Some points:
ndarray[-46 -57   8  72  43 -19 -10  37 -37 -29  41   1 -11 -15  34  23   6  31 -11  -4 -54 -37  41 -17 -54  -7   0  36 -52   0  -6  67  -8  -9  16  28   5]
ndarray[ -3  -7 -22  80   3 -36   6 -10 -64 -43  -4 -18 -32 -15 -47 -11  26  34  -3  -2   1 -31  26  48  25  13 -10  13   8  20   8  11 -20  23  19  -7 -43]
ndarray[-38  22  -9  16 -68   6 -44 -42  15 -13 -26  78 -52 -47  24  -1 -15   4 -24 -16  43 -29  30 -25 -18  16  -1   2 -11 -18  18 -33 -13 -11 -25   5 -33]
ndarray[ 19  -4  10  37  -7  -1  19  33  -6  -9  15  66  15  46  65  37  21   3  28  27 -37 -58  -3 -23   8 -57 -21 -36  69  52  -8 -54  12  17 -26 -10  13]
ndarray[  8  33  -1 -26  50  27 -35  33 -38   8  15  33  12  -7   8  -6 -27 -63   6  39  -2  56  61   6  63  -9 -38  12 -23 -26 -18  10 -13  13  48  73  -5]
ndarray[-10 -59 -16 109   9  23  15  43  41 -40   0 -18 -37  64 -27 -30 -75 -17 -12 -36  76  73 -28  16  -7  47   4  -4  -2  15   3  14  28  11 -18  -6 -26]
ndarray[ 22  18  23  28 -17  69  52   7  18  14   3  -7  -3   7  23  28  82 -49 -25  29 -21 -48  43  17 -26 -29  29   3  51 -40 -37  -6 -28  -3 -44 -17 -18]
ndarray[ 44 -77  -6 -39 -34  24  -4 -25   9   0  -1  13 -22 -22  -8 -22 -24 -18 -31 -11 -36  36 -20 -25  59 -10  30 -19  68 -26  43  39 -31  15  88  51  31]
ndarray[-27  50  33  13 -32 -12 -19   9  10  30 -40  -5  -8  34  14  10  23  25 -47 -16  20  -1  18 -29  30 -27   1  22  33 -21  -5   0 -18 -32   2 -12 -23]
ndarray[-15 -44   1 -82  -3  37 -37 -33   4  -6  41 -10  63  21  -3  58   8 -31 -43 -12 -20  -9   0   5  33  53 -10  29 -47 -27   3 -45  28  68  13 -43  44]
ndarray[ 85 -29  24 -13   7 -16 -40  10 -16   1  -6  -4   0  30 -22 -51  11  37  10 -64  -8  43  28 -16 -50  11 -23 -20   2 -33  -2 -22   1  12 -54 -38  18]
ndarray[-34   0 -16 -60 -26  -6  50  -1  15  53 -24 -21  45   1   4 -25 -40  11  37   7 -21  -3 -12  -9 -18  -4 -16  40   2 -13 -10  13 -52  90 -13 -69 -31]
ndarray[-17  -3  24  45   2 -26  -7  28  39 -50 -29  34 -19 -35   6   8  55  -4  46  15  29 -34  16  55 -29 -12   0  -1  39 -41  32 -28  28  -8  60 -87   9]
ndarray[-60  67  -9  -6  31  -4 -12 -51  12 -59  -1  26 -14  41 -16  27   5   6  -8 -27   5 -23   6  28 -34  -7 -36  -5  17  -7   6  81  22  -5  -6  28  18]
ndarray[  0  12  67   5  -2 -46  15  53 -15 -18  28 -12  36 -45 -22   6 -18  51 -27 -34  43   7 -13   9  44  41 -11 -30 -17 -18 -26  37 -36  24 -20  22  57]
ndarray[ 25  33  -4 -40 -34  50  24   5   9 -69  24 -18   9  37   2 -26 -22  56  40  19 -13  13 -12 -33   5  14  19 -18 -32  15  -8 -24 -18 -33  25  -9 -38]
ndarray[-48 -34 -33 -17 -13  40  65 -32 -15   0 -20  69  66 -31 -22  11  83  -2  17 -29  13  14  -4  31  28 -46 -11  -2 -31  19   9 -26 -17 -53 -28  49 -27]
ndarray[ 54   2 -53  33  27 -21 -39  28  94 -46  -8 -58   2 -56   6  40   0  14  13 -18 -13 -20  -8 -54   6 -32 -18  29  64   5   9 -64  32 -23 -41  58   6]
ndarray[ 56  30 -61   5  -8  -6  49  53 -27  43 -16 -23 -39  -2   1  28 -39  -6  16 -34 -24   7   2   8 -37  -8  -4 -56  -8 -46  17  -4  50  -8 -33 -60  15]
ndarray[ 58  -5   3  87  72 -23 -27 -38  26  -9   2  11  -4 -13  -3  -6 -24 -11   4  -4  40 -60 -46  14 -21 -37 -17  -5 -78 -38 -11  32 -46 -23  16 -67  20]
ndarray[-16   7 -61 -30 -11  -8 -19  33 -41 -11 -13  -8  13  -3  17 -64  25 -14 -35  65   7  23 -64 -36 -18  45  25 -19   3 -13  -5  -1 -18  -2  -8  11   4]
ndarray[-22  18  50   7  71 -40  81 -41 -33 -37   0  48  26   3 -13 -63 -68   9 -21 -18  13  45 -23  44 -50  23   6  61  76  21   2 -68  13 -52 -22  11  15]
ndarray[ 33 -17  24   5  -5 -27 -41 -11  30  -1  -2 -40  28   9  12  -7 -13  15 -33  43 -41  23   2  68  17 -40   9 -49  -2  42  27 -12  26   0 -43 -17 -47]
ndarray[-54 -38  36 -35 -13  -4  -2 -31 -53  20  25 -16  30  -7 -24  21   2 -34  11  -3  -8  -4 -38 -12  12 -22 -20 -21  17 -60 -46  11  42 -32  50  40 -55]
ndarray[-25  33   0 -17 -43  29  -9  15  -6  34  10 -32  39 -27   0 -63 -19 -67  28 -54 -48 -18  -7 -14  32  31   0 -12  -9  65   1  31   8 -20  17 -85  29]
ndarray[-35  15  -6  33 -30 -52  11 -41  42  20  28  26 -68  37 -16  34  38   2 -10  14 -47  16   6  -3   2 -23 -27 -18 -76  11 -36 -28 -19   7  32  34  58]
ndarray[ 15  -7   8 -36  23 -45 -25  13  -2   3 -63 -20  23  40   2  42  15 -41  -4 -38  44 -13  10 -24 -41  15  62 -28  12  37  -2  -3 -50 -12  25  30 -18]
ndarray[ 26  36  27   5  29 -25   8  10   9  12 -40  72 -14  11  -8  -6  35 -25   7   7 -51  17 -37  -3  20  42  -3  41 -56 -16  -8  66  49   7  20  72 -41]
ndarray[ 45  18  -8 -26 -43  16  39 -28 -24  -5 -30 -34  35 -21  10 -19  -1 -17 -23  32  44  44  42 -32  15 -45  31  23 -67  17 -27  34  47  80  64  16  20]
ndarray[-28 -68 -21 -18  70 -16 -13 -64  23  41  17 -18   6 -12  -3 -29 -10   6  10  74  -5 -22  77 -42  53  35  19 -47  13 -31  -9  14  -2 -21 -30   6  14]
ndarray[ 33 -11   2 -43  -8 -50   7  35  52  22  95  11 -52  10  18  -2  13   2   6   7  43 -51   2  27   3 -39   9  40   8  10  29  -9  24 -24 -35 -16  -8]
ndarray[ 16  31 -28   8 -75  35  -9  10   3  33   1 -17  58  19 -13  19 -71  25  29  48  11  30 -16  28 -33  59  27  18  -9  -5  17  15 -36 -20  22  34  24]
ndarray[-36  39  -7 -26  55  39  11  40 -39 -28 -45  11 -49 -15 -21   2 -35  39 -14 -20  -9 -26 -11  -3  23  12  48 -12 -29  34 -26   6   6 -11 -18 -11 -19]
ndarray[-26  37 -15 -17  19  -3 -23 -46   2  10  63  -9 -49 -34  33  54  57  13  35  -5   8  96 -16 -30   5  -2  28  21  20  25  21   9  -7   4 -22 -62 -18]
ndarray[ 12 -22 -12   8  35  40 -49  -1  23  84  25 -42  -6 -10  29 -38   5  52   2 -33  25 -40 -31  53 -51  -2 -23 -28  55  27 -15 -46  -2  30  27  79 -12]
ndarray[-10 -18  47 -62 -71  52  11  -1 -58  44 -66 -69 -27   7 -40  21  -8 -32  27  53  -6 -17 -20 -25   2   1 -58  39  -9  61  57 -18  18   1 -58 -28  58]
These points spread out most along one direction. Take the direction at right angles to it along which they spread out most. Go by this last direction. Where along it does each point below lie, from 0 to 99? 50 is the average, and the first point above lies past it. One standard deviation of the points above along it is 16.
ndarray[ 85 -29  24 -13   7 -16 -40  10 -16   1  -6  -4   0  30 -22 -51  11  37  10 -64  -8  43  28 -16 -50  11 -23 -20   2 -33  -2 -22   1  12 -54 -38  18] 33
ndarray[ 45  18  -8 -26 -43  16  39 -28 -24  -5 -30 -34  35 -21  10 -19  -1 -17 -23  32  44  44  42 -32  15 -45  31  23 -67  17 -27  34  47  80  64  16  20] 62
ndarray[-34   0 -16 -60 -26  -6  50  -1  15  53 -24 -21  45   1   4 -25 -40  11  37   7 -21  -3 -12  -9 -18  -4 -16  40   2 -13 -10  13 -52  90 -13 -69 -31] 31
ndarray[ 54   2 -53  33  27 -21 -39  28  94 -46  -8 -58   2 -56   6  40   0  14  13 -18 -13 -20  -8 -54   6 -32 -18  29  64   5   9 -64  32 -23 -41  58   6] 31
ndarray[ 33 -17  24   5  -5 -27 -41 -11  30  -1  -2 -40  28   9  12  -7 -13  15 -33  43 -41  23   2  68  17 -40   9 -49  -2  42  27 -12  26   0 -43 -17 -47] 36
ndarray[ 22  18  23  28 -17  69  52   7  18  14   3  -7  -3   7  23  28  82 -49 -25  29 -21 -48  43  17 -26 -29  29   3  51 -40 -37  -6 -28  -3 -44 -17 -18] 34
ndarray[-16   7 -61 -30 -11  -8 -19  33 -41 -11 -13  -8  13  -3  17 -64  25 -14 -35  65   7  23 -64 -36 -18  45  25 -19   3 -13  -5  -1 -18  -2  -8  11   4] 52
ndarray[ 12 -22 -12   8  35  40 -49  -1  23  84  25 -42  -6 -10  29 -38   5  52   2 -33  25 -40 -31  53 -51  -2 -23 -28  55  27 -15 -46  -2  30  27  79 -12] 41
ndarray[  0  12  67   5  -2 -46  15  53 -15 -18  28 -12  36 -45 -22   6 -18  51 -27 -34  43   7 -13   9  44  41 -11 -30 -17 -18 -26  37 -36  24 -20  22  57] 63
